128 stands for zero in the data rows.
Some points, each followed by its number:
[149 214 131  68 131  75  29 110 171 110  64 119 105  95 130 100 191 131 128 124 136 119 166 113 127 107 153 174 144 126 112 104 177 108  82 134  57 190 158  52 171 162 126 146  87  50 152  97] 0
[159 215  93  96  39  77 169 165 161  94 218  75  95 165 158 151 255  86 167 249  89  51 125 183  91  93  55 205  95 189 167  88 123 102 115 195  95 147 111  32  71 147  74 155 150  87 163 172] 1
[180 121 221 143 118 136  87 117 159 120 106 237 163 107 125 157 205 132 173 117 184  98 204  98 146 240 113 132 191 165 111 220 136 186  74 109 199  91  99 144 179 129  90 100 167 221  95 171] 2
[ 53 148  64 200  99 173 217 153  82  79 191  73 105 126 155 215  76  68 102 173 149 191 128 136  35  34  63 166  68 183 103 114  55 161 194 174 195  39  96 147  20 154 136 130 255 255 207 154] 3
[109  66 133 124 157 174 115 144  94 168 156 185 143 150  93 138  67 159  92  94 101 120 160 105 150 145 127  91 122 171 127 145 180 141  98 103 174 120 154 153 106 104 128 123  89 150  59  89] 4
[127 221 121 103 133  61  84 122 156 167 158 140 164 129 195  71 186 118 136 159 195 106 145  78 114  64  93 160 163  37 178  45 164  79 108 116  71 150 140 119 141  92 128 111 139  18 170 194] 5
[125 204 105  83 154  75  51 106 171 156 141 161 176 144 197  58 189 105 125 149 160 169 198  30 103  43 121 178 177  69 156  60 163  80  71 127  81 125 168 116 162 140 143 144 127   0 164 169] 6
[131 114 133 126 126 136 126  50 130 177 107 122 181 221  36 110  72 180  42 125 142 112  12  74 150 216 175  59  87  51 104 181 171 131  96 131 110 121  93 196 173  88 106 107  63  60 111  17] 7
[162 102 131 107  40 171  51 213  99 163 198 206 150 229  73 174 142 113 125 154  70  91 252 125 108 135 116 152 104 254  91 171 233 174  44 134 177  76 138 116  72 176 150 120  95 151   9  51] 8
[130 175 146 116 142 106  82 122 145 153 131 139 150 123 166 101 165 109 134 144 158 121 159  89 115  87 106 140 145  82 155  97 148 119 117 116  88 136 143 125 149 107 148 122 134  61 137 150] 9
[135 141 118 132  81 119 101 216 132 111 171 126 128 109 169 161 143 112 164 158 109 108 197 148 131  61 112 145 123 125 164  50 129 107 119 118 114 140 107 131  46 106 160 138 137  98  85 179] 10
[141 146  99  95 147 127  11 147  98 156 149 164 152 116 154 144 215 102 132  66 214 219 196  74 114  61 113 204 140 221  70 149 186 150  25 125 110 105 233 103 174 140 165 122 161 156 141 179] 11
[110 141  92 148 143 158 169  64 164  75  15  79  99  91 117 144 126  92  83 136  69 136 140 121 109 122 167 139 116 128  93 202  82 133 156  90 133 116 153 120 167 172 155 148 143 173 181  74] 12
[ 92  96 131 172 125 141 242  95 160 129  39  84 114 166  52 137 131 150 134 152  20  99  54 179  93 222 174 126 110 127  54 213  85 164 168 143 171  73  75 116 170 186 116 112 177 156 134  89] 13
[135 255  86  74  65   8 134 101 175 138 132  65 172 193 194 114 185  87 107 202 217 111  12  69  82 101  88 150 122  32 134  72 120 101 131 181  64 107  95 110 175 116  84  86 179  30 223 163] 14
[145  98 147 138 134 200  89 165 104 121 176 181 136 120  91 142 130  91 154  86 144 103 197 118 123 135 128 144 152 229 137 195 120 151  75 131 181 118 171 114 100 139 105 150 120 237 113 128] 15
[179 127 180  95 106 104  77 116 120 153 131 178 157 131  94 154 168 131 129 139 145  57 161 105 134 204 138 135 163 140 123 181 169 122  81 139 145 121 111 129 152 122  74 122 101 130  97 138] 16
[152 160  47  62 107 125 123 187 146  47 110 103  96  93 171 126 194  98 124 171  66  62 202 176 138  40 108 199 155 165 162 103 115 106  95 133 111 226 196  84  93 142 130 148  99 122 144 147] 17
[114  62 130 149 146 147 183 157  94 182 179 142 147 205 112 142 108 163 111 126  94 141  98 158  92 160 153 106  91 157  87 137 139 170 117 126 167  75  89 144 153 140 150 110 156 111  65 116] 18
[111 108 136 157 152 115 154  78 127 122 122  72 122  62 149  94  26 154 138 133 189 167  78  99 154 110 133  45 138   7 210  63  83  64 175 146  75 154 128 176  65  68 111 135  71  70 133 123] 19
[160  35 186 106 162 180  22 189  76 163 215 233 165 135 121  96  92 163 130  54 146 147 242  97 198 111 147 101 161 186 155 148 182 123  58  86 156 140 195 163 115 114 156 127  27 134  62 142] 20
[108  99 157 171 136 141 137  62 135 173 126 111 147 129  95  94  35 165  95 122 184 185  92  72 152 124 173  53 124  54 172  86 124  96 160 138 120 115 111 187  64  76 127 133  61 128 113  95] 21
[192   0 155 109 147 181 145 204  61 143 185 154 100 128  70 129  90 169 154 132 107  99 158 215 153 107 149  71  95 135 218 144 128 118  98 140 145 208 150 126   0  89 137  89   0 118   0 115] 22
[111 135 115 132 123 101 105 119 140 169 124 112 107 131 170 100 145 182 134 153  91 182  90 138  95 166 171 114 121 105  65 114 145 164 136 103  97 110 129  78 230 153 188 112 163  35 143 112] 23
[173  81 175 168  88 148 123 162 114 136 167 169 129 123 107 175 147 113 162 160 121  72 209 162 121 134 110 128 140 201 132 141 127 148 109 131 161 119 112 128  66 119 129 124 142 209  52 166] 24
[122 102 157 156 101 126 158 180 103 152 255 139 192 167 202 126 125 109 130 140 174 167 124 122  92  78  52 104 106 116 151  46 157 132 127 136 128  95 101 131  96  99 149 104 177 107 120 204] 25
[158  94 216 175 133 131 124 114 123 198 137 174 162 121 155  45 100 207 172 106 193 146 127 107 147 165 141  59 154  58 184  54 183 127 162 126  83 177  77 105 122  74 171  76  67  28 106 191] 26
[127 139 125 206  95 149 200 157 132  83 181 108 128  79 146 131  73 110 147 151 129 115 208 149 124   0 110  98 143 173 197  17 113 107 219 154 144 116  99 131   0 124 120 183 129 199 123 197] 27
[128  74 147 140 146 170 212  80 100 141 110 115 126 143  60 106  98 180 103  95  99 171  24 171 148 207 167  89  94 121  67 207  84 172 166 121 184  89 102 127 166 131 124 116 147 190 123  94] 28
New points follow, each followed by the numbers of its two nearest points above by angle, nearest first.
[136 166 129  77 161  99  71 130 152 153 103 133 146 185 124 109 190 146 120 122 113 120 116 121 130 153 133 149 135 139  93 166 184 154  90 122 131 133 140  98 220 135 143 117 104  16 116 118] 0 23
[156 130 166 164 123  91 155 129 126 101 197 172 194  72 173  88 131 100 162 134 200 133 176 107 158  46  91  93 187  95 246  61 128  68 149 148 137 133 161 101  60  88 105 136 123 118 141 249] 27 25
[ 80 179  76 111 136 103  79 114 131  85 127 125 161 117 141 134 112 100 114 121 147 138 158  69 139  72 117 156 139 135 141  93 126  95 113 101 102 128 171 170 114 110 126 155 118 165 166  89] 6 11
[172 138  92   9 115  87 135 142  63 101 159  93  27 173  89 151 205  62 183 134  70  42  53 223 146 164  98 198 150 186 156 220  85 156  97 180  92 192 161 123 110 197  29 114 116 130 178  45] 1 17
[104 108 140 109 159 122 126 112 129 167 111 143 138 136 105 119 120 141 109 116 111 145  90 105 133 205 158 113 120 109 100 160 154 154 115  94 136 100 149 130 192 133 138 125 118  61 130  97] 7 23
[121 226 131 122 118  82 129  59 148 101  71 104 139 134  85  84 163 103 143 175 132 110  55  54 117 177 148 137 140  71  73 135 127 130 117 107  80 129 108  79 237 162  75 125 163  51 195 112] 14 0
[123 143 139 150 122 137 133 104 153 150 129 119 149  85 117  85  71 149 113 149 167 125  90  96 148 137 124  70 133  40 186  96 132  97 152 126  67 139  93 158  51  79 122 142 102  94 125 113] 19 21
[120  70 151 210  42 163 199 213 114 254 193 120 112 218  97 127  94 164 176 173  73  60 169 160  96 165 144  53  61 155 129  81 153 155 186 162 198 118   0 126  46 107 156  89 109  93   0 129] 18 24
[147 110 144 123 156 128  99  95 139 122  79 137 127  52 133  86 138 117 132 127 127 130 203 124 146 103 129 121 160 117 156 143 112 128 128  92 126 143 172 123 125 131 171 135 107 166 108 147] 20 17
[141 123 132 138 119 129 157 151 125  97 111 109 107 100 133 145 118 107 150 135 107  85 164 169 143 121 119 121 116 117 155 119 101 125 162 140 125 152 106 136  80 108 132 131 103 171 122 138] 27 10
[ 52 183  43 178 150 130 138 106 134  43 115  64 127 135 112 179  72  65 110  95 121 155 120  94 106  90 134 151  78 169  46  90 100 132 197 110 175  80 139 142 181 134 144 180 220 255 211 138] 3 12
[109 148  87 121 141 130 111  93 147 138 100 148 163 158  94  75  99 125  96 109 128 139  73  56 125 109 148 124 116  94  97 131 157 103 134  96 100 108 144 142 186 126 131 144 107 102 172  72] 7 21
[135  91 183 124 156 155 179 159  96 151 229 169 191 206 149 118 100 118 134  77 192 147  65 104 141 201  98  76 138 121 146 136 158 130 121 126 169 109  90 159 149  94  65 105 159 115  97 175] 25 18
[144 109 128 100 148 157 108 153 107 133 168 156 140 150 113 144 138 111 116  82 143 126 105 121 121 141 122 132 135 175 107 168 131 133  96 115 137 133 161 136 170 129 102 124 130 145 115 100] 15 4
[138 123 142  90 137 156 214 111  80 157 127  79 136 197  36 171 142 123 156 135  77  84  10 145  96 255 110 151 113 105  55 208 104 202 127 102 135  47 105 153 211 130  72 105 218 121 176  52] 13 28
[150 180 115  70 145 111  79 132 141 164  94 134 141 160 142 108 206 127 120 144 126 140 134 134 132 163 135 167 140 107 111 161 167 134  98 117 100 139 150  90 209 142 139 104 135  16 147 125] 0 23
[107 152 140 117 123 104 158 117 154  89  44  76 111  65 166 109  80 159 138 150 152 121  60 124 157 154 143  91 119  18 185  48  71  77 196 118  60 183  96 152 124  85 128 119 108  32 154 152] 19 26
[108 146  84 100  92 132  94 181 131 197 160 116 129 210 124 155 122 152  62 177 123  97  94  77  76 155  90 112  76 122  91  97 216 132  70 118  58 143  77 139  95 116 133 121 107  20 105  50] 7 8
[109 167 127 146 142 109 168 109 132 120 139 107 176 127 147  99 129 134 116 133 153 169 106  79 103  88 112 115 112  72 120 104 149 139 158 122 117  89 109 127 181 118 136 121 173 101 155 151] 14 5
[129 115  86 120 134 163 103 234 101  88 254 155 195 175 184 186 204  61 124 131 104 150 212 134 120  61  55 200 164 212 112 127 143 145  84  93 217  63 198 136 142 119 160 124 200 190 113 201] 11 15
[119 113 101 150 124 139 144 119 135  88   4  65  18  47 109 139  80 121 137 130  77  97 151 197 164 106 177 128 113 114 197 166  49 114 176 143 109 220 131 151  39 139 139 150  50 213 150  83] 12 17
[ 81 159 104 149 180 172 135 135 131  63 153  81 119 120 177 162  61  71 141  96 164 153 153 104 146  38 105 136 141  72 198  61  61  88 235  92 124 137 129 215  78  89 108 175 152 194 181 173] 27 3
[109 159 107  81 101 128  82 175  96 158 190 123 135 210 115 165 179  99 125 115  86  86 123 120  82 118  93 196  93 205  43 157 183 123  71 125 137  99 108 108 195 162  90 148 181 105 145  98] 8 11
[150 192  84 122  96  72 159 147 162 131 179 124 189 184 150  96 178 110 141 152 127 139  97 116 104  79  74 150 134 118 124 102 153 102 106 147 104 125 119  85 134 167  92 144 151  56 152 171] 14 1
[138 168 164 158 112  94  96  44 177 168  85 141 130 108 125  80 186 139 131 141 126 165 174  84  86 147 170 142 136 125  90 148 162 175 139 119 138  83 115  76 230 181 147 126 175  90 130 155] 23 0
[131 182 134 122 137  84  72 110 132 110 114 138 160 103 199  71 131  83 175 107 184 122 177  88 155  29  93 156 166  42 222  18 122  75 131  94  61 207 137 135 103 121 156 137 138  85 192 200] 5 9
[121 155  95 128 103 110 138 114 142 121 123  95 112 172  94 145 151 113 127 159  90  95 110 123  92 109 130 157  89 147  83 150 143 148 133 140 120 118 119 113 164 155 139 149 140 144 148  93] 13 12
[124  76 131 125 204 123 165  56 129  94 103 125 146  92 130  82 126 159  97  73 185 226  55 107 149 120 155 110 116  53 125 176  83 135 152 110 148  89 162 110 207 135 156  98 103 168 200 143] 28 12
[110  26 198 184 167 204 133 124  87 162 174 173 166  98 114 115  55 179 123  47 173 193 145 117 139 209 149  44 119 131 134 129 159 199 161 107 205  98 100 141 131  51 166  80 111 188  71 160] 4 20
[140 165  71  61 115 157  72 171 120 114 199 114 155 213  79 230 191  86  97 123  73  70 121 106  80 121  94 172  86 245  63 148 193 148  39 144 166  94 140 115 186 137  97 165 174 119 131 108] 8 11
[166 149 139  86 128 101  52 148 140 152 118 147  81 126 162 133 174 131 125 134 134 119 170 132 116 123 120 146 141 153 138 155 170 152  65 133  84 155 138 102 129 141 120 123  90  59  94 136] 0 9
[141  80 185 152 146 149 149 129 110 164 170 159 162 119 104 104  93 156 130 113 164 137 124 111 140 149 139  72 132 105 167 120 141 122 133 125 151 102 107 131  86  85 127 125  93 142  98 134] 21 26
[142  79 121 115 135 185  85 117 105 138 173 182 138 143  83 167  80 129  47 113 135 144 162  63 131 149 137  79 108 172 121 168 181 137 114 130 163  77 148 176 129  99 135 148  70 154  75  97] 4 20
[150 110 131  94 148 112 107 109 154 127  19 133  82  76 113  99 166 147 148  96 101 138 134 180 163 142 160 162 146 143 114 187 106 141 124 114 109 179 141 104 170 186 154 127 136 103 125 119] 0 12
[ 87 142  63 193  63 137  89 181  80  89 173 102  26 149  58 255  79  90 120 173  58  55 152 175 100  65 114 154  72 255  91 111 143 132  99 212 144 129 100 140  15 196  99 186 179 255 103  35] 3 8
[156  82 143  97 150 131  85 148 102 157 153 157 117 135 119 115 126 145 120 112 132 144 151 137 144 105 139 119 133 148 134 127 148 126  88 113 117 149 146 114  97 135 138 118  71  99  98 129] 20 22
[108 134 157 139 171  91 142  76 135 146 149 143 182 137 170 113  92 179 116 122 218 172  66  62 126 180 129  71 122  42 117  80 149 114 126 136 133 104 129 134 177  80 123 104 149  51 148 174] 26 19
[110 100 111  74 125 128  89 179  84 206 248 170 199 246 105 145 185 115  85 151 128 108 116  91 100 144 124 128 119 151  97 145 184 123  37  96 115  71 138 167 166 134 101  94 103  61 122  88] 8 18
[122 140  20  66 115 149  69 190 114  47 148 157  93 137 122 213 151  60 130 140  28  93 192 133 115  88 119 211 101 217  98 126 129 128  64  90 145 147 187 136  91 150 126 190 109 196 108  62] 17 8
[106 134  75 152  82 138 134 150 119  99 127 106  50 163  88 188 110 131 116 143  43  96 112 168 112 148 139 154  87 202  75 166 130 134 138 159 152 145  92 121  85 149 120 151 162 208 113  91] 13 3
